One turn moves every row onto another: examples first, then more rows asked:
pobag: [  3  13 -10  17  -3 -17 -14 -10  15  -4  22 -13  16 -20   7 -27 -11]
meri: [ 16   3  -5 -16  14 -16 -28   6   5  12  -9  -1  -7  -2  -5  -4  24]
pud: [ -4  10 -16  18  -6  -9 -17 -18   9   0  23 -10  15 -20   4 -31  -5]
Mab: [ 12  -6   4  26  11  19  -9   8   2 -11  -2  14   3   2 -13   9   1]
fav: [-16  -9   1 -12  12  22  -1 -14  -7 -18  16   1  14  -8  -3  -3 -22]
Bola: [ -7   7 -24 -20   3 -17  -8 -14   3 -17  22 -26  13  -6   4 -12   3]
supi: [ -8  -4 -21 -26  10  -1 -11 -16   3 -11  23 -27  23  -5  -6 -13  -2]
vose: [ 18   5  -3  20  18  21  -1  10  -2  -9  -4  17   4  -8 -10   8   1]
damis: [ 20  10  -8  -7   8 -22 -31  -3   1   9  -9   7  -8   0 -10 -14  15]
vuna: [-17 -10   8 -20  12  25  -3  -6   2 -11  15 -14  16  -4  -2  -2  -8]
mopum: [  9  -6  -2  19  19  22   1   9  -9 -13  13  16   5  -7 -14   5  -9]
zotom: [ -1   2  -3 -34   7   0  -3  10   0  13   1  -7   6   9  -5  15  -1]
vuget: [  8   6 -13  26   8  -3 -15  -4   4   0  14 -13  21 -25  13 -29  -9]
vodez: [  5  15 -14  22  -2  -3 -11  -5   4   1  13  -4  14 -26   3 -35 -15]
Ror: [-14   0 -11 -30   8   4  -5   0   4  10  14 -15   8  14 -10  10   8]
palel: [ 14   0  -4 -14  16 -23 -27   4  -2  17 -15   2  -2  -2 -10  -2  13]
Lom: [ 13  -8  -4  14  15  30   0  10  -2  -7   6  14  12 -11 -16   5 -10]
tipu: [ 17  -1 -16  -6  13 -22 -32   8   4  17  -2   6  -7   2 -12 -18   9]

supi -> vuna
vuget -> Mab
zotom -> Bola
And these:
pud -> Lom
mopum -> palel
damis -> vodez

One turn moves every row onto another: examples first, then more rows asked:
maz: [  4   1 -23  -6  -2  -6   1   2  -2  -6 -17 -23  29   1   1   4  21 -10
  -6 -19   4   7   4]
Nub: [  0 -13   5 -21  -6   8 -22  -2   8   1  -6  -5 -18 -10  -1  -8 -24  -7
 -10 -16   2   4  10]
Piras: [ 12 -15   3  -2   6  -6  -3   8  10  -9 -11   2   8  48  23  -5  -8 -17
  -4   0  15  14 -17]
mobe: [-32   2 -21   3 -18 -14  -5  15  15   0   8  -4 -12  16  -1   6  22   5
 -16 -10   7  24  13]
leve: [  8  19 -22  24   6   4   1  11   2  12   5 -12  10   0 -11   7  -5  11
 -23   4  12  20  -9]
tok: [-11  -3  20  14   0 -10   7  -6   9  -1 -12  -2 -15  23  10 -13  -7 -16
   6 -10   1  30 -19]
Fos: [ -4 -24  10  -3 -16   0  -5  17   2  -9 -26 -17   0  12  -3  11  -7  14
  -6   0  15 -19   7]
vekuf: [ 28  -3 -11 -14  10  -6  -5   3  11   4  12  -5 -11  26 -10  -2 -25   0
 -14   1  32   1 -15]
rogi: [ -1   3 -15  12 -14  10   0   5   0  -5  19   5   4 -12 -11   1   2   8
 -19 -10  -4  23  -5]
lesab: [ 24  -4   1 -14  18 -22  16   1  17  -5   3   1 -19  22 -20  -6 -12   4
   1  -5   9   1  -2]
Diz: [ -4  11 -15 -17 -16  14   2   3  -1  -7  12  -7  18  -4   3   6  12  -6
  -8 -26   9  15  -5]
fod: [-31   0 -17   7   3 -23   8  13  14   3  -3 -10  19   8  -1  -2  18 -23
 -19  12  15  12  -3]
Gusil: [ -5  10   9 -25  10   7  -7 -14   7   5 -20 -18 -10   1   2 -10 -11 -10
   2 -21  14  -5   5]
nena: [-16   3   3 -14  12 -16  -7  -9   4  10  -4 -23  -9  14  -3   5  -3  31
   9   7  31   2  -9]
zav: [  0 -17  20 -14   3 -18  -3  26   5 -10  13   2  -8 -10  -9   5  -5   3
  -3   0  26   4 -23]
sela: [ -2 -11  13 -17  -3   5 -14  20  -5 -15  -3 -12   4   8   3  -4   0   4
 -12   5  32 -20 -20]
pepi: [-13 -13   8 -20   8  -8  -7  14   6  -1 -13  -7 -11  10  -3  18  -7  28
  13  -5  18   0  20]
Lipaf: [-16   8  12   9   8   0 -14  -6   8  12 -16 -11 -16  25  23  -9 -15  -5
   1  -7   9  33 -11]
Vadeb: [  9   1   6  -2  19 -17  12 -15  11   0 -26 -16 -12  12 -16 -11  -3  -5
   6 -14   8  -7   1]
fovud: [-19   7 -21  21  -9  -5 -11  15  18   3  -4  -3  -1  22   6  11  24   7
 -30  -7  17   7   8]
gedu: [ 10   4 -20 -13   7 -21  10  17   9  -5  -9 -17  16   3  -4   0  13   7
  -6   0 -16  16  16]
musat: [-14  18  -9   0   1  -2   1  26  27   2   6   6  10  21  15  13  17   1
 -32   1  17   0   5]
vir: [-20   3  -6   1   1 -19  13  24  27  -4   6   9  14   8   5   3  16 -10
 -28  14   0   5   5]
Zazog: [ 17 -23 -10   2  -7   1 -24  -2   6   5  -2 -10 -11   5  -8  -3 -29  -6
 -23  -2  18   1  -7]
pizi: [ -5  -3   8  -4   4  -2 -20   9  17   9 -12  -4 -14  30  30   2 -24   2
  -4  -3   3  34   5]
parim: [ 10 -22   1   3  -4  -9 -13  11  16   0 -18  -2  -2  41  26   0 -19  -5
 -10   4  -1  21   0]
Nokad: [-38  11 -21 -12  -7 -16   3  13  11   5   9 -13   3  13   1   4  18 -16
 -10  -4  23  25   2]
muk: [ 11  30 -19 -13  13  -7  11  22  12  10   6 -18  12  10  -2   8  -3  14
 -13   7   5  20   5]
tesu: [ -6 -13  13   5  -5 -31   6  -1  10   7   0 -21 -11  -3 -15   8  -8  15
  -1   6  24   5 -25]
lon: [  2  -7  17  -4   6 -10  12   7  11 -12  -2  10  -4  35  15  -7  -5 -22
   7 -11   9  24 -20]

Lipaf -> pizi
Nokad -> mobe
gedu -> maz
And these:
nena -> pepi
vekuf -> lesab

One turn moves every row onto another: examples first, then more rows asked:
fegun: [ -3 -15  16   8  18 -10  15   0 -12  10  33 -16  -7   9  -8  10  14 -15
  23]
Rada: [-34 -11   6  -5  -2 -18   8  -7  -3  -4  -3  -4 -12  -8   3 -12 -16  -6
 -13]
ded: [ 16   1  17 -11   3   0  24   0  12 -20  15 -19  19  -5  14 -17   9  -1
  16]
Sazun: [ 25   0  19 -12  -3 -12  32   5  13 -25   0  -6  18  -2   2   4   7  -1
  29]
zur: [-10   8  10 -24  -8 -28  26  -2   5  -8  -7  -3  -8  -1 -26  27  -3 -24
  15]
Bogot: [-14   6  10 -12  -2 -32  15   7   1   1 -11   5 -23   1 -11  25  -6 -32
  22]
pek: [  5  -3  22   8   0  -2  13   7   9  -9  13 -13  17   2  27 -12   1   9
   9]
dete: [ 19  -2  19   3   7  -8  23   8  16 -13  16  -9  14  -8  24 -14   6  -1
  21]
miran: [-32 -12   6   1   2 -24   7  -1  -1  -1  -2   4 -17  -7  12 -12 -20  -9
  -7]
fid: [ 26  -1  19  -7   0 -17  31  11  15 -22   1   0  14  -2   9   4   5  -4
  34]
Rutud: [  0  -4   1 -17  14  -6   3  12   1  29  -4  -7 -11  -1   4 -12   1  12
  12]
rula: [ 16   2  14 -16  11  -7  20   5  14 -20  19  -9  14   0  25 -18   4 -12
  27]
gemul: [-18 -24  -6 -24   4 -31  20  -7  -3 -15   3   8 -11  -1 -20  -9 -14 -21
   3]
punos: [ -1  -2  -1 -24  17  -7   1  12   1  27  -3  -5 -13   2   6 -14   0   7
  16]
dap: [-12 -28  -2  -2   7 -40  20   5   1  -5   1  19 -17  -6  -7  -7 -16 -18
   6]
bar: [ -2  -2  -1 -26  14  -4   2   9   0  26  -4 -10  -9   1   1 -14   2  11
  12]
nunem: [ -5 -13  15  -2  18  -7  14  -3 -12   6  34 -20  -6  11 -10   8  14 -17
  23]
pumig: [ -8   6  10 -14  -1 -38  23   7   9  -2  -6  10 -15  -1 -11  28  -7 -30
  24]
ruvib: [ 24   1  16 -19   1 -15  29   7  14 -26   2  -2  15   2   7   2   5  -8
  36]
kuf: [-14 -28   1  -1  -3 -30  24  -4  -2  -7  -2   6  -9 -10 -24  -5 -10  -5
  -8]
Sotob: [  3  -1  17  -8   8  -7   7   8  10 -13  17  -6  11  10  37 -16  -5  -7
  23]
Gilav: [ -4 -13  15   1  21 -11  13   1 -11   8  35 -14  -9  11  -4   8  12 -21
  28]
zev: [  0   1  16 -17   1   4  10  -1   5 -19  16 -20  20  10  21 -15   0   0
  12]
lif: [-16   8  10 -19  -8 -23  18  -1  -3  -4 -12  -7 -16   0 -25  26  -2 -25
  13]
Vip: [ -6   5  16   0  -9 -32  29   5   8   1 -10   3 -10  -9 -21  31  -2 -15
  11]
Muvom: [-12   4  15   3  -9 -28  20   6   0   4 -14   0 -20  -5 -18  29  -2 -19
  11]
gelak: [-36  -9   3 -14   3 -21   5  -5  -2  -7   0   1 -15  -3   9 -14 -20 -15
  -5]

Bogot -> Muvom
kuf -> gemul
bar -> punos
And these:
Sazun -> ruvib
Sotob -> pek
fegun -> nunem
Vip -> zur
dete -> ded
gelak -> miran

